128 stands for zero in the data rows.
Here are some numbered points:
[ 76 125 149 145 128 146  44 147 134 157 121 144 123 127 135 129 144 182
 144 180 117 171] 0
[155 132 132 132 146 122 216 105 116 112 137 123 175 156 165 133 105 159
 136  33 185 197] 1
[ 99 119 101 125 115 116  44 119 133 115 108 136  94  99  70 117 150 106
  75 142  71  77] 2
[ 97 124 103 114 113 101  68 145 108  68  86  98  97 106 109 112 119  64
 154 161 101   3] 3
[ 75 123  98 111 103 109   5 109 135 128 112 123  57  76  29 117 134  73
  10 167  42  31] 4
[146 129 133 125 145 104 210  91 102  82 125 107 174 160 145 136  75 145
 101   0 174 189] 5
[ 41 115  77 110 102  99   0  81 118  92  82 113  45  49   3 114 118  85
   0 107  33  61] 6
[180 134 129 129 146 124 248  94 118  98 134 120 190 181 170 135 107 150
 125  25 209 180] 7
[231 131 123 140 161 135 255 118 141 129 158 157 206 183 186 137 135 163
 213   2 208 194] 8
[ 88 111  81 115 109 114   8 106 130 139 114 136  59  63  38  49 144  89
  12 108  50  73] 9
[182 131 137 136 151 131 255  97 122 108 141 125 190 171 172 133 116 145
 134  38 213 183] 10
[ 51 121 159 146 124 147  11 147 145 178 125 151 121 138 130 123 155 194
 114 213 104 181] 11
[157 128 136 133 144 137 206 114 126 130 139 135 171 147 171 134 120 172
 141  60 182 201] 12
[158 127 127 137 140 133 209 108 132 121 145 132 167 152 172 134 122 164
 136  60 192 193] 13
[157 127 140 141 135 131 204 116 130 123 144 124 171 152 175 137 123 172
 139  61 187 192] 14
[123 132 134 117 116 140 110 137 129 160 140 124  91 104 128 126 142 108
 121 183 114 105] 15
[186 135 131 130 148 129 253  98 123 103 144 126 183 167 176 133 119 154
 129  39 212 177] 16
[132 130 142 130 129 134 163 133 125 126 136 126 137 139 164 132 126 152
 152 134 149 169] 17
[ 93 140 153 136 124 153  88 137 138 157 137 138 120 140 144 133 173 160
  91 233 127 153] 18
[133 140 146 130 128 144 171 121 132 127 136 127 135 143 155 131 155 141
  97 176 164 140] 19
[ 50 120 153 148 127 145  21 142 136 180 131 153 130 133 134 126 155 190
 119 204 104 177] 20
[139 132 122 121 128 138 103 130 140 159 140 135 112 127  87 123 149  94
  85 175 108  68] 21
[139 135 120 127 130 116 176 134 122  75 108 113 163 142 142 120 117 140
 163 151 152 120] 22
[107 123 130 121 126 103 142 109 106  89 111  99 136 136 113 132  85 124
  91  85 124 134] 23
[136 146 139 127 133 143 178 118 131 141 138 127 143 151 156 130 153 147
  96 175 164 146] 24
[102 126 101 115 116 116  47 123 130 107 106 122  85  95  76 117 143  96
  93 162  69  57] 25
[128 129 122 112 107 150  34 132 142 179 141 142  74 105  50 121 160  54
  61 247  52   0] 26
[ 94 140 126 115 109 119  70 154 116 111 107 102  94 115  95 116 140  72
 106 253  88  17] 27
[255 116 204 169 143 209 191 244 193 255 255 238 123 112 211 154 167 165
 255 233 111 255] 28
[124 128 110 114 119 111 134 129 112  72 104 106 128 132 130 124 118  92
 146 130 138  58] 29
[156 137 131 123 134 126 203 118 120  98 130 114 156 157 155 129 125 124
 126 113 174 124] 30
[111 124 122 117 122 109 134 126 110  77 104 102 132 129 135 125 102 109
 143 107 131 112] 31
[175 134 121 128 139 119 220 122 121  91 131 124 176 157 158 128 120 143
 159  97 184 142] 32
[125 114 140 131 141  99 204  98 106  82 119 104 176 150 148 141  53 171
 104   0 161 232] 33
[157 125 131 131 142 108 223  94 116  99 127 114 170 162 155 134  86 148
 106  11 179 185] 34
[122 137 129 110 104 147  31 142 141 183 137 143  79 105  40 120 157  48
  70 253  43   0] 35
[150 123 141 140 134 135 185 124 119 131 139 131 157 147 172 135 115 167
 165  63 174 207] 36
[157 127 132 137 136 143 125 145 147 156 142 159 146 140 140 128 165 133
 175 129 122 131] 37
[ 93 138 120 115 119 124 101 139 108  83  93  96 104 123 117 118 118  76
 134 220 111  32] 38
[119 129 143 130 122 127 121 140 130 138 133 130 130 130 131 123 119 123
 143 145 124 121] 39
[139 118 150 149 138 123 176 132 123 129 143 136 156 143 176 138 100 165
 190  62 160 212] 40
[171 131 131 128 140 116 245 101 115  96 134 116 179 175 170 138 111 145
 122  31 197 182] 41
[202 121 166 152 136 170 180 188 156 253 208 177 132 118 189 148 132 161
 255 147 132 237] 42
[ 94 152 128 108 110 125 107 137 111  96 101 101 106 116 117 118 130  85
 119 232 122  40] 43
[141 127 166 147 147 112 251 124 106 113 143 117 193 167 192 141  73 205
 157  47 188 255] 44
[ 98 130 102 133 122 110  57 130 140 103 105 138 120 126  98 123 151 111
 117 155  93  75] 45
[132 125 113 125 126 115 155 101 121 108 125 122 131 131 116 132 120 124
  75  59 137 141] 46
[184 144 129 128 141 129 254 104 121  99 136 121 189 170 172 137 116 150
 140  53 216 171] 47
[109 146 130 122 116 136 121 131 123 116 115 116  97 123 137 115 154 115
  99 241 135  80] 48
[125 132 141 129 129 129 152 136 119 123 125 118 139 136 155  72 114 134
 157 129 139 148] 49
[105 116  91 116 105 114  18 102 141 139 114 139  68  68  39 118 147  96
  30 118  50  80] 50
[126 130 115 122 125 112 133 129 113  82 108 111 129 128 134 120 121  97
 147 117 140  74] 51
[ 43 118  78  96 100 100   0  86 115  98  85 108  44  43   0 115 122  85
   0  96  30  56] 52
[117 155 143 124 122 152 143 126 137 162 135 130 121 140 143 129 178 142
  77 254 140 121] 53
[ 97 135 119 112 119 115  93 138 114  79  96  92 104 121 118 119 125  79
 127 209 109  22] 54
[199 135 131 133 155 135 255 103 125 109 137 129 194 174 178 138 117 145
 147  34 220 181] 55
[110 146 151 128 122 154 135 133 134 134 133 126 111 135 144 131 174 130
  78 250 138 114] 56
[226 112 169 151 149 175 197 194 161 252 216 185 144 126 198 147 141 155
 255 130 140 233] 57
[154 134 116 124 135 123 195 105 117  83 116 120 159 138 150 131 118 131
 117  70 121 120] 58
[192 129 127 140 151 127 233 116 128 118 149 137 182 180 181 130 123 163
 169  34 200 195] 59
[110 134 150 127 130 125 166 136 112 115 122 113 150 140 164 135 110 152
 150 155 150 178] 60
[193 122 132 142 153 136 226 124 136 131 156 147 190 170 182 136 126 159
 193  26 196 197] 61
New points follow, each followed by the number of its nearest point above by angle, seen from the average point of the numbered points.
[ 96 116  93 117 104 114  20 101 142 146 114 139  63  72  43 111 144  95
  29 115  47  82] -> 50
[100 130 102 119 123 109  69 138 117  70  95 115 107 114 115 116 133  78
 153 160  92  24] -> 3
[ 92 138 127 114 108 121  53 154 120 119 106 107  86 113  82 117 138  65
 101 255  75   4] -> 27
[150 130 142 136 145 138 192 126 120 131 138 126 161 145 175 134 114 163
 165  65 174 204] -> 36
[ 87 138 193 160 138 158 114 182 145 185 133 156 178 179 207 143 158 232
 222 255 159 238] -> 17
[103 125 108 119 122 115  58 133 137 100  98 135 110 127 106 122 152 104
 117 152  92  60] -> 45
[ 88 112 134 140 128 140  64 152 134 143 116 140 127 127 147 124 146 174
 166 156 125 154] -> 0
[138 135 144 124 120 154 108 123 137 182 149 139 102 111 122 125 155 121
  76 175 119 129] -> 15
[123 124 141 135 137 116 168 116 119 102 121 123 156 142 143 131 101 159
 128  78 145 208] -> 33
[110 120 133 131 137 109 150 120 116  98 117 120 150 138 138 134  92 153
 118  74 132 186] -> 33
[152 124 134 135 136 132 193 121 129 131 143 133 161 147 174 134 113 169
 163  67 177 206] -> 36
[148 122 151 142 136 130 174 138 127 138 146 135 164 136 177 138 100 172
 196  59 156 219] -> 40
[160 126 106 125 139 114 152 124 126  88 111 119 144 137 146 120 130 111
 164  87 152  82] -> 51
[ 96 129  91 125 123 108  38 143 144 107  94 139  97 100  84 126 157 120
 131 190  78  71] -> 45
[113 155 160 131 129 164 144 120 148 171 146 139 123 145 158 129 189 159
  66 254 151 167] -> 53
[111 151 150 127 122 146 132 131 125 134 118 122 111 132 142 136 157 131
  87 245 129 103] -> 56
[180 123 126 132 139 133 168 132 139 138 149 144 158 154 137 132 136 115
 162 104 152 110] -> 8
[158 163 231 167 160 167 255 215 139 162 165 157 235 232 255 155 147 255
 255 255 234 255] -> 17
[237 120 188 157 134 197 165 233 176 255 253 210 109  99 211 151 153 157
 255 206  99 255] -> 28
[100 124 107 111 104 129  18 117 141 153 126 132  62  87  35 119 147  67
  26 194  46  18] -> 4
[ 89 136 129 110 114 121  45 146 126 128 109 111  86 110  74 115 140  59
 101 255  62   0] -> 27
[108 150 137 123 117 139 120 139 122 113 117 115 108 132 132 125 152 114
 106 241 132  85] -> 48
[162 128 127 140 142 134 216 105 134 114 147 132 169 155 172 135 124 161
 129  56 194 190] -> 13
[124 124 132 134 127 122 139 135 120 107 121 120 134 132 152 130 109 127
 177 102 138 133] -> 31
[ 98 143 130 111 111 129 117 139 110  93 106 105  99 127 121 119 131 102
 107 231 117  49] -> 43
[121 117 153 135 147 104 213 106 104  96 123 108 175 157 163 138  55 174
 112   8 165 254] -> 33
[105 152 148 127 122 142 129 130 131 139 128 127 117 125 139 127 164 117
  85 240 134 112] -> 56
[107 124 132 135 136 136  96 139 128 126 111 129 137 122 143 128 139 161
 169 154 127 149] -> 0
[118 131 112 113 123 112 132 134 116  78 101 106 127 131 129 122 115  97
 147 143 130  55] -> 29
[121 116 137 135 143  96 194  94 101  83 111  96 164 147 140 135  55 158
  93   0 156 215] -> 33
[ 92 121  97 107 111 106  43 130 124  96  89  84  81  92  77 114 125  74
 100 139  81  27] -> 25
[152 140 115 121 129 111 199 128 118  73 118 113 166 141 142 125 113 133
 145 145 169 116] -> 22
[101 116  96 129 127 114  40 140 139 102 100 142 104 100  89 124 157 115
 129 187  76  73] -> 45
[151 127 115 130 131 125 164 104 131 115 131 128 142 131 123 128 126 128
  92  67 148 141] -> 46
[136 135 130 121 128 123 158 116 120 116 127 121 145 144 121 125 111 115
 106 113 138 109] -> 23
[ 87 136 132 112 107 127  49 152 124 132 111 110  94 115  78 115 137  59
  96 255  71   0] -> 27
[ 92 127 103 113 111 118  51 112 130 123 109 127  80  90  66 117 144  98
  42 162  72  75] -> 4
[125 151 155 124 123 158 137 127 136 158 137 135 118 130 151 125 178 141
  80 247 143 140] -> 53
[117 136 170 151 138 146 154 158 136 160 138 147 176 171 194 138 142 205
 187 182 174 222] -> 17
[ 92 115  87 119 111 115  17 108 136 128 109 138  64  70  34 117 144  92
  27 123  48  80] -> 50
[100 122 110 125 124 108  58 129 129 103 102 140 120 129 103 124 151 117
 112 150  91  66] -> 45
[136 127 141 138 139 133 180 137 128 142 140 133 158 141 179 137 107 162
 193  65 160 213] -> 40
[137 157 195 149 144 156 220 184 136 147 148 144 186 196 255 143 150 203
 255 255 194 232] -> 17
[ 87 127 139 144 127 137  58 147 132 148 126 144 125 126 146 133 145 173
 158 167 124 154] -> 0
[161 133 125 126 127 139 128 118 141 164 146 142 116 137  95 124 150  81
  83 165 115  63] -> 21
[255 115 212 170 148 214 207 253 201 255 255 255 131 120 218 153 181 175
 255 246 101 255] -> 28
[ 99 116 104 125 117 115  45 121 135 116 110 139  95  97  76 117 149 107
  82 143  72  76] -> 2
[138 127 174 142 144 115 255 125 105 110 142 116 182 166 199 148  71 226
 163  46 191 255] -> 44
[ 90 127 100 115 112 117  39 114 126 117 109 124  72  83  55 118 139  89
  44 162  65  61] -> 4
[255 115 216 174 146 213 215 249 206 255 255 249 138 124 213 161 187 177
 255 247 100 255] -> 28
[ 92 131 123 119 116 119  38 145 128 120 107 128  90 114  74 120 143  76
 102 233  67  18] -> 27
[ 96 122 103 110 108 124  13 119 140 149 120 127  61  85   0 114 147  61
  14 194  43  16] -> 4
[ 98 133 118 108 105 124  48 144 127 107 102 112  89 106  74 112 130  59
 107 220  73   0] -> 27
[152 129 159 140 147 120 248 120 114 112 141 118 183 165 190 143  89 201
 152  49 193 255] -> 44
[121 124 112 123 127 119  70 133 140 113 113 145 128 132 113 119 167 112
 127 161  94  74] -> 45
[163 129 110 135 136 134  93 142 151 156 143 171 127 142 121 121 194 116
 152 165 114  76] -> 37
[ 85 126 135 140 127 140  74 153 126 136 125 134 124 124 145 133 146 159
 167 164 117 146] -> 0
[101 132 102 100 113 104  65 143 116  74  77  96  99 108 108 112 118  69
 158 161 102   0] -> 3
[131 128 126 129 132 122 148 126 119 103 119 120 139 133 156  69 114 129
 156  84 145 143] -> 49
[169 132 119 136 134 137  99 144 162 166 145 175 133 138 118 121 202 114
 155 171 102  77] -> 37
[138 127 158 147 136 128 172 144 115 140 147 134 158 145 177 135 103 171
 197  73 158 228] -> 40
[141 128 130 132 142 121 174 115 124 106 122 122 159 151 153 132 111 151
 130  72 160 174] -> 1
[113 121 139 133 124 132 117 143 122 130 127 130 139 100 157 128 129 155
 177 134 133 165] -> 0
[141 135 114 122 136 118 195 126 120  66 116 111 161 156 146 129 110 130
 155 151 156 120] -> 22
[122 122 140 140 132 130 140 145 128 140 132 130 146 116 161 128 121 161
 179 110 144 186] -> 40
[118 143 165 139 137 144 163 174 131 130 132 125 158 158 209 132 149 178
 235 234 157 178] -> 17
[145 127 139 137 136 124 180 135 122 112 132 127 162 139 164 136 103 155
 183  94 160 182] -> 40
[ 90 129 111 122 112 108  65 143 115  75  91 110 108 118 116 114 124  75
 148 158  95  16] -> 3
[255 114 202 165 146 206 178 242 187 255 255 222 125 109 211 149 160 163
 255 236  97 255] -> 28
[ 96 121 129 140 123 133  70 147 128 134 119 131 121 123 162 126 133 161
 163 158 120 161] -> 0
[146 112 129 139 123 147  78 162 152 205 162 158  80  76 103 130 149 121
 176 191  69 148] -> 15
[131 119 118 128 120 130 106 156 124 132 128 123 101  93 137 127 124  97
 207 140 116  99] -> 39
[202 126 116 138 148 156 118 150 167 196 171 202 145 151 133 126 231 113
 181 192 119  74] -> 37
[231 118 189 162 134 197 166 236 180 255 248 210 104  93 202 154 141 156
 255 204 100 255] -> 28
[ 94 130 107 104 113 111  76 145 118  74  86  98  95 110 113 116 121  73
 152 167  94   5] -> 3
[ 95 140 170 145 134 156 118 155 140 172 122 150 147 158 182 128 166 194
 161 255 149 198] -> 18
[103 131 106 113 118  99  70 140 128  78  99 113 118 118 106 118 132  79
 141 159  98  20] -> 3
